In the data rows, the value 128 means zero.
Here are some rows, each followed by its group. Rows of different groups can look alike.
np.array([90, 133, 206, 137, 97, 69, 170, 152, 86, 141, 127, 125, 82, 89, 60, 127, 171, 132, 110, 129, 140, 188, 178, 158]) O
np.array([126, 131, 162, 127, 163, 115, 126, 60, 160, 125, 78, 118, 114, 138, 107, 171, 149, 212, 48, 140, 93, 152, 157, 121]) D
np.array([89, 158, 96, 112, 139, 154, 160, 57, 59, 173, 99, 198, 110, 102, 134, 130, 141, 122, 102, 127, 137, 155, 150, 134]) D
np.array([105, 169, 206, 145, 84, 102, 95, 128, 137, 141, 68, 160, 150, 148, 63, 152, 126, 145, 84, 127, 106, 189, 122, 132]) R
np.array([99, 127, 131, 121, 160, 160, 149, 55, 141, 149, 65, 134, 115, 191, 189, 140, 123, 102, 119, 155, 97, 154, 109, 85]) D
np.array([157, 148, 83, 149, 121, 187, 53, 101, 176, 125, 168, 125, 173, 111, 150, 94, 121, 106, 141, 106, 153, 68, 121, 122]) O
np.array([136, 172, 87, 176, 116, 188, 139, 120, 108, 138, 111, 128, 149, 140, 175, 120, 75, 86, 94, 216, 88, 142, 101, 88]) O
np.array([106, 137, 91, 145, 137, 185, 110, 186, 120, 148, 97, 91, 152, 90, 150, 85, 123, 56, 170, 156, 160, 90, 127, 149]) V
np.array([128, 112, 85, 146, 151, 159, 119, 154, 114, 126, 152, 116, 81, 155, 211, 120, 61, 162, 164, 174, 85, 101, 67, 121]) X
np.array([160, 106, 111, 130, 134, 139, 39, 180, 184, 107, 178, 97, 113, 167, 125, 98, 163, 186, 135, 64, 122, 78, 137, 126]) O
np.array([184, 179, 97, 155, 97, 159, 141, 149, 130, 103, 133, 135, 172, 43, 136, 116, 101, 36, 143, 154, 150, 130, 121, 94]) J
np.array([103, 183, 150, 125, 98, 57, 130, 178, 95, 143, 131, 132, 146, 82, 76, 95, 185, 126, 131, 73, 188, 140, 160, 155]) Y
np.array([145, 137, 111, 74, 153, 147, 143, 43, 110, 166, 82, 194, 87, 105, 160, 127, 124, 176, 108, 148, 125, 112, 97, 147]) D
np.array([154, 148, 144, 159, 101, 95, 93, 103, 180, 97, 188, 96, 141, 124, 60, 116, 186, 169, 93, 87, 143, 132, 209, 111]) O
np.array([138, 134, 120, 131, 149, 184, 38, 167, 153, 114, 154, 102, 83, 153, 169, 90, 141, 119, 159, 135, 103, 70, 110, 142]) Y
np.array([130, 136, 138, 123, 155, 144, 180, 74, 120, 157, 70, 143, 93, 166, 171, 155, 95, 110, 87, 154, 90, 177, 106, 82]) D
np.array([73, 138, 126, 110, 141, 175, 188, 50, 103, 161, 68, 151, 120, 122, 154, 150, 141, 103, 112, 175, 124, 162, 107, 110]) D
np.array([152, 110, 89, 142, 135, 175, 134, 157, 90, 131, 65, 108, 210, 135, 169, 133, 57, 70, 159, 167, 103, 107, 149, 122]) V
np.array([177, 128, 156, 143, 102, 90, 102, 110, 176, 86, 184, 97, 139, 123, 80, 119, 177, 177, 75, 86, 133, 112, 201, 144]) O
np.array([156, 118, 82, 127, 134, 182, 72, 163, 168, 98, 129, 89, 185, 188, 157, 110, 70, 115, 154, 139, 122, 103, 120, 98]) V
np.array([139, 134, 116, 158, 128, 182, 172, 70, 111, 164, 68, 141, 111, 164, 185, 130, 93, 81, 112, 175, 78, 122, 118, 111]) D
np.array([95, 143, 127, 86, 112, 111, 193, 170, 44, 161, 163, 159, 97, 53, 168, 111, 112, 109, 168, 162, 142, 135, 96, 138]) X
np.array([137, 119, 165, 145, 152, 117, 161, 78, 133, 156, 75, 119, 92, 166, 117, 155, 126, 166, 57, 167, 91, 179, 141, 82]) D
np.array([101, 60, 160, 94, 180, 84, 134, 190, 74, 153, 109, 135, 108, 129, 97, 119, 189, 187, 101, 133, 110, 174, 94, 153]) V
np.array([53, 127, 120, 116, 141, 136, 137, 188, 116, 146, 88, 193, 118, 87, 129, 103, 134, 113, 156, 95, 143, 107, 92, 187]) R
np.array([176, 101, 76, 102, 129, 163, 80, 115, 144, 139, 141, 156, 127, 137, 148, 112, 104, 114, 179, 97, 174, 62, 100, 138]) D
np.array([164, 114, 150, 163, 131, 151, 55, 92, 197, 104, 140, 99, 157, 163, 127, 148, 147, 137, 72, 97, 120, 91, 183, 103]) O
np.array([118, 121, 194, 135, 118, 49, 143, 177, 105, 115, 135, 137, 96, 93, 48, 121, 180, 121, 154, 67, 164, 163, 135, 174]) J
np.array([146, 129, 94, 144, 127, 35, 140, 128, 121, 126, 184, 129, 45, 118, 100, 158, 118, 218, 121, 110, 126, 135, 167, 151]) X
np.array([82, 120, 102, 118, 135, 163, 140, 185, 46, 148, 99, 135, 143, 112, 131, 127, 141, 55, 183, 125, 161, 177, 98, 114]) V
np.array([163, 118, 110, 132, 158, 175, 132, 75, 141, 151, 63, 144, 93, 149, 201, 150, 99, 99, 118, 138, 89, 119, 94, 110]) D
np.array([114, 103, 195, 137, 108, 64, 100, 141, 110, 123, 181, 132, 61, 139, 70, 111, 198, 162, 142, 70, 131, 144, 149, 188]) O
np.array([97, 132, 147, 115, 111, 32, 160, 141, 150, 129, 192, 117, 156, 115, 61, 120, 164, 155, 120, 61, 187, 131, 165, 147]) V
np.array([63, 154, 119, 139, 128, 130, 154, 172, 72, 122, 122, 161, 93, 95, 119, 104, 132, 49, 186, 138, 129, 171, 106, 175]) Y
np.array([117, 113, 203, 112, 109, 59, 135, 145, 123, 126, 154, 135, 82, 118, 38, 121, 182, 164, 145, 46, 148, 159, 156, 173]) O
np.array([109, 159, 154, 129, 97, 81, 148, 164, 73, 143, 115, 136, 169, 67, 81, 150, 206, 119, 95, 132, 160, 168, 172, 85]) O
np.array([189, 102, 131, 109, 123, 135, 96, 117, 226, 102, 113, 105, 164, 153, 115, 135, 129, 159, 115, 124, 121, 66, 154, 111]) J
np.array([109, 118, 202, 119, 104, 69, 108, 142, 146, 114, 202, 122, 71, 148, 52, 106, 152, 140, 165, 108, 154, 114, 148, 177]) O
np.array([134, 143, 152, 130, 136, 145, 180, 58, 97, 157, 54, 132, 92, 151, 149, 147, 123, 118, 81, 175, 103, 187, 136, 94]) D
np.array([152, 144, 133, 116, 111, 102, 79, 80, 199, 91, 177, 103, 162, 144, 107, 132, 146, 151, 98, 99, 158, 83, 213, 129]) O
np.array([149, 123, 121, 153, 110, 173, 59, 152, 183, 112, 144, 134, 138, 182, 147, 118, 113, 125, 136, 150, 96, 42, 134, 108]) O
np.array([117, 136, 186, 156, 123, 118, 75, 117, 204, 112, 68, 133, 122, 185, 80, 160, 132, 170, 73, 100, 87, 147, 120, 155]) R
np.array([81, 159, 195, 148, 106, 119, 185, 135, 109, 124, 113, 148, 95, 90, 110, 126, 107, 33, 174, 162, 142, 196, 90, 117]) J
np.array([100, 108, 210, 139, 135, 62, 150, 176, 96, 149, 84, 129, 55, 154, 100, 118, 169, 127, 140, 117, 92, 189, 110, 158]) O
np.array([157, 132, 120, 120, 74, 156, 126, 148, 100, 138, 187, 118, 131, 44, 141, 66, 170, 114, 156, 120, 195, 105, 124, 133]) O
np.array([91, 108, 179, 136, 144, 90, 176, 139, 128, 130, 84, 110, 145, 159, 95, 160, 151, 130, 77, 120, 114, 223, 130, 88]) V
np.array([117, 102, 132, 110, 119, 44, 110, 141, 143, 126, 204, 102, 102, 95, 147, 120, 135, 234, 133, 68, 156, 168, 160, 122]) X
np.array([143, 108, 169, 110, 113, 38, 135, 138, 143, 121, 136, 96, 82, 139, 102, 168, 142, 225, 105, 71, 131, 163, 156, 147]) X
np.array([85, 137, 153, 95, 128, 57, 164, 180, 80, 143, 130, 146, 153, 67, 64, 141, 176, 161, 107, 98, 197, 141, 132, 147]) V
np.array([107, 181, 84, 116, 80, 140, 108, 185, 109, 102, 190, 158, 108, 112, 154, 85, 121, 52, 178, 154, 132, 133, 115, 151]) Y
np.array([106, 138, 130, 133, 151, 173, 165, 83, 94, 167, 60, 156, 104, 112, 169, 132, 147, 103, 103, 188, 108, 168, 99, 79]) D
np.array([151, 103, 80, 84, 143, 150, 105, 86, 135, 130, 144, 148, 151, 127, 146, 120, 104, 179, 165, 124, 158, 39, 111, 164]) D
np.array([110, 141, 184, 122, 73, 157, 98, 157, 166, 107, 69, 168, 85, 206, 96, 140, 145, 95, 165, 104, 91, 132, 94, 145]) R
np.array([92, 129, 119, 83, 100, 117, 136, 146, 82, 126, 127, 153, 115, 107, 116, 108, 205, 50, 196, 178, 175, 178, 118, 113]) J
np.array([139, 68, 114, 154, 173, 144, 127, 121, 158, 76, 135, 110, 99, 198, 170, 156, 114, 165, 91, 169, 49, 136, 120, 113]) X
np.array([116, 137, 97, 120, 137, 25, 148, 122, 109, 117, 137, 128, 124, 155, 146, 157, 138, 234, 89, 81, 121, 156, 133, 156]) X
np.array([67, 146, 152, 115, 128, 140, 180, 62, 75, 169, 110, 163, 125, 81, 163, 151, 143, 99, 107, 147, 153, 172, 112, 105]) D
np.array([126, 136, 129, 123, 117, 106, 114, 151, 120, 121, 189, 143, 86, 95, 112, 91, 141, 81, 208, 58, 153, 119, 96, 196]) Y
np.array([191, 147, 126, 123, 96, 55, 114, 113, 144, 103, 140, 132, 208, 103, 92, 143, 129, 113, 116, 127, 170, 128, 190, 97]) J
np.array([119, 89, 127, 170, 165, 164, 79, 95, 158, 123, 105, 150, 121, 156, 197, 124, 121, 162, 108, 136, 120, 50, 100, 139]) D
np.array([110, 122, 119, 111, 111, 108, 112, 181, 64, 173, 141, 134, 146, 62, 103, 109, 246, 82, 126, 162, 130, 171, 115, 132]) O
np.array([138, 159, 128, 169, 123, 201, 104, 109, 147, 147, 94, 146, 151, 165, 179, 130, 90, 63, 118, 123, 84, 102, 99, 88]) O
np.array([156, 77, 135, 124, 169, 59, 110, 155, 148, 109, 145, 100, 133, 144, 56, 137, 199, 196, 96, 70, 118, 139, 182, 134]) V
np.array([169, 121, 105, 153, 135, 149, 128, 150, 156, 118, 108, 109, 172, 125, 165, 134, 31, 108, 158, 134, 117, 52, 115, 145]) V
np.array([115, 86, 132, 76, 129, 94, 128, 194, 78, 145, 192, 137, 107, 104, 89, 77, 182, 166, 151, 92, 170, 111, 125, 183]) V
np.array([121, 121, 87, 80, 110, 169, 64, 203, 93, 162, 155, 154, 152, 113, 167, 81, 186, 113, 154, 139, 125, 93, 106, 119]) O
np.array([108, 140, 176, 151, 143, 91, 117, 158, 177, 69, 152, 109, 56, 128, 119, 110, 197, 118, 82, 197, 75, 185, 144, 121]) Y
np.array([117, 152, 101, 70, 98, 173, 35, 145, 130, 165, 109, 168, 181, 129, 128, 156, 144, 78, 142, 139, 152, 99, 100, 120]) R
np.array([158, 116, 44, 108, 110, 114, 132, 144, 127, 122, 193, 129, 94, 114, 183, 111, 104, 173, 191, 135, 119, 82, 101, 148]) X
np.array([58, 56, 142, 120, 179, 149, 100, 178, 153, 143, 149, 80, 134, 154, 128, 109, 167, 110, 167, 131, 140, 132, 97, 115]) V
np.array([95, 175, 112, 96, 108, 122, 178, 150, 56, 163, 133, 112, 177, 87, 129, 133, 120, 62, 171, 136, 175, 165, 98, 108]) V
np.array([105, 130, 167, 146, 116, 183, 75, 146, 154, 131, 49, 139, 124, 198, 135, 139, 99, 75, 116, 199, 96, 155, 75, 119]) R
np.array([75, 156, 174, 106, 121, 87, 206, 59, 94, 150, 124, 162, 137, 73, 99, 158, 138, 148, 99, 118, 156, 176, 146, 120]) D
np.array([114, 134, 95, 128, 111, 149, 203, 162, 32, 146, 155, 155, 86, 95, 164, 127, 105, 73, 149, 196, 125, 156, 85, 115]) X
np.array([130, 99, 106, 154, 161, 130, 121, 143, 167, 123, 113, 102, 190, 135, 147, 146, 43, 125, 156, 132, 111, 49, 124, 162]) V
np.array([148, 81, 106, 145, 154, 94, 84, 155, 165, 107, 137, 90, 195, 166, 114, 164, 95, 208, 100, 103, 126, 77, 150, 137]) V
np.array([150, 136, 138, 112, 111, 72, 117, 51, 146, 137, 111, 130, 147, 162, 88, 170, 152, 176, 92, 40, 159, 148, 182, 135]) D
np.array([153, 176, 135, 166, 100, 124, 78, 104, 167, 124, 154, 113, 191, 101, 76, 107, 139, 167, 84, 61, 155, 103, 215, 114]) O
np.array([152, 132, 137, 143, 124, 73, 139, 119, 175, 104, 124, 92, 142, 164, 87, 151, 107, 163, 47, 111, 126, 191, 185, 119]) V
np.array([151, 155, 126, 139, 117, 120, 188, 107, 62, 182, 87, 146, 115, 84, 155, 137, 64, 110, 164, 179, 126, 113, 99, 123]) D
np.array([103, 125, 101, 105, 122, 128, 99, 173, 81, 143, 163, 141, 175, 95, 92, 103, 136, 55, 210, 124, 196, 135, 106, 132]) V
np.array([170, 179, 82, 182, 97, 100, 115, 145, 127, 111, 144, 117, 230, 100, 119, 142, 93, 104, 128, 66, 152, 94, 176, 110]) V
np.array([116, 160, 66, 133, 126, 184, 102, 153, 125, 134, 154, 142, 99, 109, 142, 115, 142, 102, 115, 255, 91, 152, 73, 86]) O
np.array([122, 165, 164, 178, 143, 109, 117, 103, 201, 102, 62, 90, 145, 205, 136, 117, 142, 93, 102, 108, 89, 128, 180, 112]) Y
np.array([150, 63, 139, 150, 157, 129, 100, 143, 173, 89, 117, 76, 95, 187, 166, 142, 95, 214, 122, 120, 95, 133, 88, 138]) X
np.array([114, 146, 122, 170, 103, 159, 98, 164, 142, 104, 245, 114, 100, 84, 122, 60, 135, 114, 158, 149, 153, 95, 122, 133]) Y
np.array([129, 162, 136, 93, 130, 142, 200, 76, 51, 170, 102, 174, 106, 131, 154, 120, 141, 93, 96, 170, 143, 158, 94, 94]) D
np.array([135, 109, 118, 134, 166, 134, 114, 98, 190, 123, 103, 126, 96, 161, 172, 159, 59, 157, 141, 133, 88, 60, 136, 142]) D
np.array([96, 60, 79, 97, 172, 115, 138, 125, 112, 120, 106, 96, 162, 198, 94, 163, 140, 103, 174, 93, 135, 183, 150, 135]) V
np.array([99, 183, 111, 163, 91, 155, 102, 194, 110, 159, 102, 153, 182, 118, 133, 119, 88, 74, 158, 79, 151, 84, 127, 122]) Y
Which 3 groups are nearest to each row below, nearest first, going by the average distance to the group's rows?
np.array([113, 156, 200, 149, 127, 121, 112, 96, 163, 123, 58, 127, 128, 181, 94, 158, 140, 107, 77, 144, 81, 200, 100, 125]): R D J
Which 3 groups are nearest to each row below, nearest first, going by the distance to the centre of the group?
np.array([139, 169, 151, 204, 124, 149, 130, 68, 172, 134, 78, 118, 181, 138, 142, 146, 100, 97, 77, 110, 82, 106, 180, 105]): D O R
Group V spreads out most along one direction. Which 3 other groups' directions of most spread are closest to that one, closest first?
O X R
Group D spreads out most along one direction. Which 3 other groups' directions of most spread are closest to that one, closest first?
J V X
Which 3 other groups have their centres nearest to the centre of group O, nearest first?
Y V J
Group R spreads out most along one direction. Which 3 other groups' directions of most spread are closest to that one, closest first?
Y X V
Which 4 groups are nearest to each row below, nearest first, going by the distance to the group's nearest row?
np.array([80, 118, 129, 115, 155, 168, 156, 75, 119, 159, 65, 153, 98, 166, 187, 139, 136, 92, 114, 178, 92, 161, 116, 96]): D R O X
np.array([154, 142, 141, 118, 155, 82, 153, 33, 169, 119, 112, 123, 100, 167, 112, 148, 166, 197, 84, 96, 110, 151, 159, 99]): D V X O
np.array([170, 93, 75, 75, 117, 142, 98, 83, 119, 157, 158, 146, 103, 119, 135, 134, 141, 124, 186, 80, 184, 88, 124, 151]): D X Y O
np.array([153, 108, 137, 127, 175, 131, 172, 86, 126, 153, 46, 118, 114, 200, 173, 145, 81, 100, 99, 124, 79, 124, 157, 126]): D Y O X
np.array([94, 162, 132, 137, 136, 121, 232, 83, 88, 153, 71, 157, 110, 98, 146, 146, 136, 100, 93, 146, 121, 186, 133, 93]): D V J X
np.array([144, 147, 88, 117, 130, 110, 102, 137, 171, 92, 35, 84, 207, 171, 131, 164, 122, 127, 118, 85, 144, 154, 165, 125]): Y V J D
np.array([140, 134, 98, 97, 129, 147, 87, 174, 147, 96, 209, 101, 159, 71, 122, 79, 135, 116, 177, 127, 163, 71, 126, 162]): Y O V D
np.array([96, 155, 183, 119, 107, 78, 137, 146, 82, 141, 155, 139, 128, 97, 54, 128, 195, 113, 85, 112, 132, 208, 177, 127]): O Y J V
Which 4 groups are nearest to each row below, nearest first, going by the average distance to the group's rows?
np.array([105, 151, 115, 144, 107, 132, 117, 176, 88, 141, 175, 138, 103, 82, 114, 90, 122, 74, 212, 150, 158, 97, 100, 163]): Y J V O
np.array([144, 97, 163, 156, 117, 77, 161, 112, 90, 129, 221, 140, 89, 101, 156, 132, 83, 173, 79, 46, 102, 180, 166, 147]): X O D V
np.array([165, 129, 94, 155, 127, 166, 97, 157, 137, 118, 142, 110, 190, 111, 132, 122, 53, 102, 175, 98, 156, 57, 109, 144]): V Y J O
Group Y spreads out most along one direction. Which 3 other groups' directions of most spread are closest to that one, closest first?
R X J
Which 3 groups are nearest to each row below, nearest first, going by the distance to the group's nearest row?
np.array([167, 160, 83, 157, 99, 154, 163, 130, 122, 122, 98, 106, 225, 83, 125, 129, 40, 91, 141, 153, 154, 105, 158, 118]): V J Y
np.array([123, 177, 102, 156, 91, 179, 161, 164, 127, 149, 153, 138, 178, 18, 141, 115, 112, 58, 130, 159, 104, 115, 136, 94]): J V Y
np.array([78, 86, 114, 123, 177, 121, 117, 181, 132, 121, 129, 130, 156, 105, 115, 110, 131, 190, 155, 102, 130, 63, 104, 197]): R D V
np.array([145, 86, 155, 105, 136, 128, 87, 161, 153, 107, 150, 135, 79, 174, 125, 87, 118, 70, 200, 119, 130, 141, 51, 177]): Y R V
np.array([178, 132, 156, 101, 114, 77, 117, 67, 171, 123, 150, 125, 107, 103, 68, 142, 169, 213, 77, 119, 156, 126, 160, 136]): O D X
np.array([123, 81, 161, 124, 128, 140, 73, 162, 135, 130, 183, 120, 21, 169, 130, 119, 166, 105, 174, 130, 96, 127, 60, 173]): Y V O
np.array([163, 97, 158, 122, 159, 115, 130, 44, 159, 139, 87, 122, 73, 168, 162, 142, 127, 205, 81, 141, 90, 123, 145, 126]): D X R
np.array([183, 115, 111, 133, 150, 192, 97, 92, 142, 133, 71, 132, 80, 151, 183, 138, 98, 147, 101, 154, 126, 103, 84, 122]): D O X
np.array([49, 144, 172, 154, 118, 98, 210, 156, 84, 149, 139, 144, 124, 37, 115, 122, 124, 117, 137, 146, 144, 182, 100, 125]): J X D
np.array([148, 158, 180, 137, 106, 67, 211, 117, 89, 121, 114, 127, 170, 102, 78, 156, 124, 139, 48, 129, 133, 167, 171, 123]): D O V
Which 3 other groups have their centres nearest to the centre of group Y, nearest first?
O J V
Which 3 other groups have their centres nearest to the centre of group V, nearest first?
O J Y
Group O spreads out most along one direction. Which 3 other groups' directions of most spread are closest to that one, closest first?
V X R
